In the rows, zero is written as 128.
One turn moves every row onto another: examples first, then more rows asked
q_349: [138 129 158 159  99 106 156 108 158 143  94 113 126 109 140 114 128 114
 116 124  99]
q_604: [164 127 151 112 119  99 134 122 102 129 149 129 195 136 138 137 121 136
 115 122 107]
q_45: [130 110 137 168 133 136 142 130 161 143 160 124  96  87 118 123  89 134
 106 127 121]
q_595: [140 118  98 146 111 100 137 126 172 149 133 121 131  95 121 128 157 128
 110 117  97]
q_860: [122 125 150 160 110 103 132 127 177 105 153 127 116  81 112 134 133 125
 101 110 115]
q_702: [174  86 169 133 110 128 138 158 129 119 137 135 156 155 138 158 135 127
 113 100 124]
q_212: [132 138 133 164 121 109 154 166 154 160 139  98 103 110 139 149 134 110
 139 118 122]
q_495: [159 120 159 122 120 166 121 121 140 112 128 133 151 119 131 119 135 139
  98 163 134]
q_945: [115 130 131 137 131 126 107 139 159 116 131 126 106  79 141 136 112 106
  99 152 117]
q_513: [170 124 168 147 129 151 141 143 116 130 158  98 124 113 134 154 114 146
 132 139 154]
q_141: [142 100 124 134 109 141 114 179 154 151 135 132 157 113 117 151  95 123
  78 113  96]
q_462: [130 112 107  95 109 109 127 134 138 131 148 126 109 150 112 124 128 124
 106 105 126]
q_23: [154 146 148 145 117 141 149 161 151 131 132 114 123  94 123 119 140 112
 126 152  73]
q_517: [154 115 109 111 142 114 142 132 119 139 120 123 132 142 129 103  99 135
  87 148 126]
q_44: [163 132 147 129 106 129 111 105 135 159 140 117 147 101 122 170 142 153
 121 103 141]
q_376: [100 136 157 144  89 118 123 155 123 110 145  94 142 131 138 146  92 108
 104 105 106]
q_515: [157 108 138 100  90 136 131 139 108  97 139 119 143 142 146 155 136 129
 113 102 119]
q_905: [148 117 176 135 128 127 120 148 109 134 151 136 176 167 147 143 128 117
 119 127 109]
q_258: [154 114 117  98 115 155 127 149 103 143 154 129 144 146 147 144 111 134
 116 119 120]
q_74: [141 133 169 171 144 106 125 164 176 147 137 133 119  82 137 141 109 114
 107 125 127]
q_693: [134 123 118 152 142 100 129 133 140 125 142 103 118 107 160 100 129 110
 124 156  94]
q_571: [158 143 178 146 128 100 125 124 112 157 105 118 151 140 112 158 123 120
 111 120  93]
q_361: [133 109 131 112 107 105 103 151 130 141 155 118 168  96 114 150  80 111
 104 124  84]
q_122: [112 117 156 168 114 119 121 150 134 140 137 115 153 146 153 115  79 125
  84 101 106]
q_132: [168 119 143 112 121  97 122 182 137 113 142 116 101 134 132 146 141 114
 120  97 120]
q_489: [169 136 172 150 129 125 115 164 135 125 131 130 128 148 121 134 154 130
 102 101  79]
q_907: [161 147 145 136 134 138  92 127 133 127 153 127 148 118 162 112 151 156
 105 122 124]
q_567: [167  99 159 131 104 107 133 172 149 114 137 122 171  95 115 137  87 122
  89 115  90]
q_368: [132 118 128 159 108 102 138 158 122 102 150  91 144 117 152 126  86 142
  87  92 113]
q_883: [119 162 162 163 131 129 119 126 152 135 157 130 128  83 120 117 110 125
 108 137  87]
q_926: [170 112 128 122 123 116 152 136 108 153 152 126 166 145 149 132 100 154
 110 101 136]
q_105: [147  90 149 151 128 102 150 126 156 169 147 115 117 105 118 121 106 103
 143 143  98]
q_133: [164 122 154 141 143 101 161 120  99 141 145 106 144 137  99 126  93 137
 114 142 106]
q_861: [136 108 169 122 101 110 123  95 151 133 142 127 146 130 129 131 133 129
 120 119 165]
q_142: [142 139 144 149 121  98 135 109 152 137 116 119 125  58 132 135  92 130
 101 125 119]
q_245: [173 105 168 123 142 110 112 150 142 136 184 125 137 110 141 126 123 131
 138 130 149]

q_245 -> q_861
q_489 -> q_132
Where do these go?
q_361 -> q_122
q_74 -> q_860
q_258 -> q_926
q_349 -> q_23

